Rotation paths and how fast each direction turns (degrees each step):
Each turn is a multiple of 5 degrees from 10 to 175, or 0.
Each row of a path follows its step; steps can be skipped.

step 0: [ 13 -14  26   1  29   3  31  -3 -22 -14  14  -6   6  31  18  10 -15  -4
   6  -4  11 -23  17 -30  36]
step 1: [-29  14  -1 -13  29  39  19   1 -28  13  -2 -24  -2   3  -8  -6 -39   1
   5  29  12   5 -18   4  -7]
step 2: [-22  -5 -12  39 -30   8  22   4 -19  32 -34 -26 -11  -2  -8  17   0 -23
   4 -10   0   0   0 -25  12]
step 3: [ -9 -30   5  20   3  -4   6 -11   4 -14   7 -15 -41  18  31 -16   9 -22
   6  18  17  -3 -29   8  30]
step 4: [  0  -4  17   3  24  -1   9  -3 -18  23  43 -21  10  27  12  44   8 -15
  24   6  14 -12 -15  -2 -17]
step 5: [ -8 -13  14  16  16  36  29  17 -23 -29   0 -10   6  -7 -41   5  -7   6
  28   1  15  -5  -3 -23  19]
step 6: [-43  -1   0  -4   3   6  12  28 -31  15 -35 -13 -30   2  10  -1   9  -2
  23  37 -16   5   3  15   1]
step 7: [ -1 -16  -3  31  -2 -17 -12 -10 -15  22   0  -9 -41   2  -7  -1  -6 -40
  35 -26   4 -27  -8   1   3]
step 8: [ 25 -14   7   0  -4  49   5   1 -13 -17  27   0 -14  13  35  -4  22 -18
  30   9  19  -6 -22  -6  -6]
step 9: [ 10   4  37  -4   8  -1  52  20 -20  14  13 -35   2 -18 -15  11  12   9
  18  12   9 -22   0  15 -14]
step 10: [-21   5  -1  33   7  20 -11  24 -28 -29 -14  -5 -31 -37 -15  24 -12   4
   8   1 -10 -17 -11  13  11]
Directions:
[ 6  7  2  6 -3 -5 -5 18  3  3 -3 13 10  9 -5 -6 -2 -4 -7  2 11  0 -4  8
  1]
0
[ -9   1  -9  -9  -2  11 -16   7   4  -8   7  -2  -3  -6   5  -2  -5   2
  -1  10   3  -2 -14  -1   1]
160
[ 4  7  0  6 -7  3  4 -3  9 -4  0  2  4  2  5 -8  6  3  9 19 -3 -5 11 -6
 13]
130
[  4  10  -1   1  12  -6  -5 -11   6   1  -4  -2  -1  -2  -5  11 -11  -9
   4  12  -1  -8  -1  12  -5]
125
[-10   3   1  -2  -4  -6   0  -6 -10  12   9  -1   2   4   2  -9   5   8
   0  13   3   4   1   7 -16]
145

step 0: [ 25  -1  10  14  -1 -17  -6  16  30  33 -11  -4  -5 -18 -37  14 -18  10
  15  28  14   1 -24  16  12]
step 1: [ -6 -48   0  -9  13   2 -26 -17  21  -3 -10   0 -16  22   2  11  19  -9
 -25 -12  33 -15  -3 -12 -10]
step 2: [ 33 -11 -15  30 -10 -14   1   0 -24 -34   5  -9 -19  10 -27   6   4  -9
  12  12  -6  10 -32  28 -16]
step 3: [  2  27  21  14  10   5 -24 -10  -8 -23 -14  17   0   3   8  40  29  13
 -24  -6  16 -25  26   5  11]
step 4: [ 17  22  -1   0 -30 -11 -22  19  -6 -22 -11 -16  11  -1 -17 -14  -8 -15
 -12  -4  -1  35   8 -22 -41]
step 5: [ 20  19  22  20  17  37  16 -10   6  20 -32 -20  37 -19  -3   5  12  -3
  -9   4  11  -7  -9  -1  11]
step 6: [-13 -19 -10   7 -19  20 -26  -2  19 -15  15  24   7 -33 -19 -23  -7 -16
   7  -4  24 -10  -6 -30 -20]
step 7: [ 20  -1 -24  10 -20  37  -4 -23  12 -13  -9 -18   8  20  32   2  -1  14
   9  19  -8   7 -36  12  21]
step 8: [  2   2   0  12  22  -7 -35  -4  15  -5  11  35 -24 -45   5  20 -19  21
 -12   0  -1  21  -4   4   8]
step 9: [ 26 -15  37 -30 -30   3 -20 -17  15   0 -18  -2 -11  35   1   0   9   7
  -1  -2  -9  34  -3  -6   3]
step 10: [ 15 -13  10  25  30   1   8 -10 -16   6 -26  16 -17 -25  -5  -6  -2 -45
 -19   5 -19  13   0  23  -6]
Directions:
[  2  -9  -4  -7  -6 -13   2  -2   3  -3  -6  13  11  -4   5  -4   8  11
  -4  -6  -3  -4  -3  -7 -11]
145
[ 5 -9 -2  0 13  2 -9 -1 -4 -8 10  2  1 10  4 -3 -9 14  5 -5 11 -1 -9  6
  1]
60
[-10  -2  -2  -1 -11   7  -7  -2 -11   8  -8  -8  -1   3  -2   0  -7   4
  -4  -9  -7   0  -8  12 -12]
140
[ 11  -6  -1 -15   3   9  -8   8   0 -11  -8  -1   2  -7  -5  11  -6  -6
  -2   5  -8  -8  -3  -2   1]
0
[ 11   0   0  10  -1   6  16  16   7   0   0   3  -1   0   4  -2  -2   2
 -11  -6  -5  -1  -5  12   1]
140

step 0: [ 22   9 -18  14 -30  -6   2  -5  10 -20   6  19  -3  10  12  -7 -17  26
  10   1  -8  -5  20 -11 -14]
step 1: [  0   2   2  -7 -24   5  -6   1  -4  19   6   9  -9  25  -8  -9   3  38
 -10  -3 -25 -18  19 -12  -9]
step 2: [  9   6   1  -4  -9  -6  11   1 -21   0  -4  18  10  16   8 -17  -2  25
 -22 -16  -3 -35   4  17  18]
step 3: [ 29  38   1 -14  -8 -10  12   3   7  -4 -14  -7   8   9  11   9  13  14
  -9  -9  -1 -18  24  -1  15]
step 4: [ 11  11  -2 -15  -9   2 -13  -8 -12  19 -29  -4 -17 -12   0  10  17  26
  12  14   2 -23   8  -3  25]
step 5: [  3  17  18 -25  -1   9  -4  -7 -34 -10  -8  -7  19 -22  -8  -8   8  13
  18  -1  14 -26   0   1  -1]
step 6: [ -8  35  18 -10  15  -1  16  10 -11  12   5  -4  -2 -28   1  12  23   0
  21 -14 -12  -8   8  12  -3]
step 7: [  4  15 -17 -14  14  -6   9   4 -15   2  -1  17  -7 -46   6   1   6  13
  14  18  -1  23   0  14   8]
step 8: [ -2  17  -1 -12   9  18 -11  19 -14 -13  10  -5   3 -12 -19 -20   1  11
  23   7   0  38  19  -5   2]
step 9: [-12   8   6  14  19   7 -22  -4 -11  -8  29  10 -19 -13  -2 -22   0  -2
  20  -7 -29   6  15  13  12]
step 10: [ 13  -2   5 -12   9  -1   1 -19   0 -16  40   9   3  -9  27 -12  -4  13
  -6   3 -22  24   2   6   4]
Directions:
[ -5   4   7 -12   3  -8  -1   1  -5   0 -21  -7   1  -3   4   4   6  -7
   8   6   3  -3  -3   9  -8]
35
[ -2 -10  -7 -15   4  -2  -4  -9  -2   9   5   2  -5   0  -1   7   7  12
  -9  14   0   5  -6   0  -3]
120
[ -6   4   8  -1  12 -13  -2 -10  -3  -3   1  -2  -6  -6  -4  -6  -7  -3
   1  -5  -2  17  -4 -11   4]
25
[  0  -7  11   0  -2   1   9  -8  -2  13   4   0  13  -7   3  -8  -1  -1
   0  -4 -16  -5  -5   2  -9]
85
[-11  -4   3  12   4   1  -1   4   0  18  -5   1 -16   4  -1   4   6   2
   5  -4  -7  -2  -1   5  11]
145
[ -9  -4   0  -1   4  11  -7   8   0  -2  11 -10   1 -14  13  -2   1  -8
   1   7   0   9   5   8   3]
25

step 0: [ -3  36   7  19  18  17  -9   3 -12   2   3 -14  51 -21   0 -14  -9   1
   7  -9 -30   0  -2  31 -27]
step 1: [  3 -28  15   0   9 -13 -21   2   7  22  -5  25 -11  -1   1  -7 -21  11
  12 -24  -3 -45 -42  30   0]
step 2: [ -4  -8 -32  -2  10   8 -16  32  -6  13  -8  27  -4   1 -13  56  -6  -9
  13   5 -24  29   3  21   4]
step 3: [ 36  19   1   5  21 -13 -35  25  15  15   4 -18   5  13   5 -15  17 -36
 -14  18 -26 -23  12   3  -5]
step 4: [-26 -18  11  23  39 -20  -8   7  39  10  14   2 -32  -3   3   6  12  10
  12 -18  10   1   3  -7 -41]
step 5: [ 34  14  14  -7   4 -19  34   4   7  17   2   9  10 -39 -31  37  19  -9
  -2  10   7  18 -11  17 -10]
step 6: [ 42 -18  -3 -12   0  -4 -31 -37  -2  16  -3 -15   7  27   5   9  -3  15
 -26  13   3   3  -6  -4 -43]
step 7: [ -4  13   9   8  10  53 -19  -2   2  -6  31 -16 -37 -25 -11  22 -22 -10
  -5  -4  14   7 -17  -8 -18]
step 8: [ 25   1  -3 -33  30   5  24  -3 -15  21   4  19  -1 -27   8 -23  -2 -12
  23  25 -18   1 -30 -33  -4]
step 9: [-15 -15  -1  -1 -15 -23  -9 -14  14  19  10 -37  23  -3  32  34 -36   2
  20   9 -23  -3  -3 -23 -12]
step 10: [  2 -12  13  18   7  30 -11  12  23  19 -19 -43   2 -17 -25  -4  10  14
   5   9  -4  16 -32   1  36]
Directions:
[  6   7 -10   4  -7   0   4  15  -1   2  -2  -8  -5   3   4   2   3   6
   6   0  -1  -2 -17   0 -14]
0
[ -5   1   3 -10  10 -12   2   3  -9  -3  12  -1   6  -8   0  -3   2   2
  16  -4  12  -8  -1   2  -2]
95
[ -4   3   1   2  -8   1 -12 -13  11  -1   3   5  -5   4   8  11   8   7
   8  -6   0 -13  -2  -6   1]
135
[  7 -14   0  -5   4  -4 -11   2  -3  -2 -10   6  -2   0  -5 -14  10  12
   1  -1  -2   4  -5 -11   1]
160
[ -8 -10  -2  11  -8   0  -7   6  -6 -10  -2  -1  -2 -14  -4  10  -5  -2
   6  -4   1   7   9  -6  -8]
145
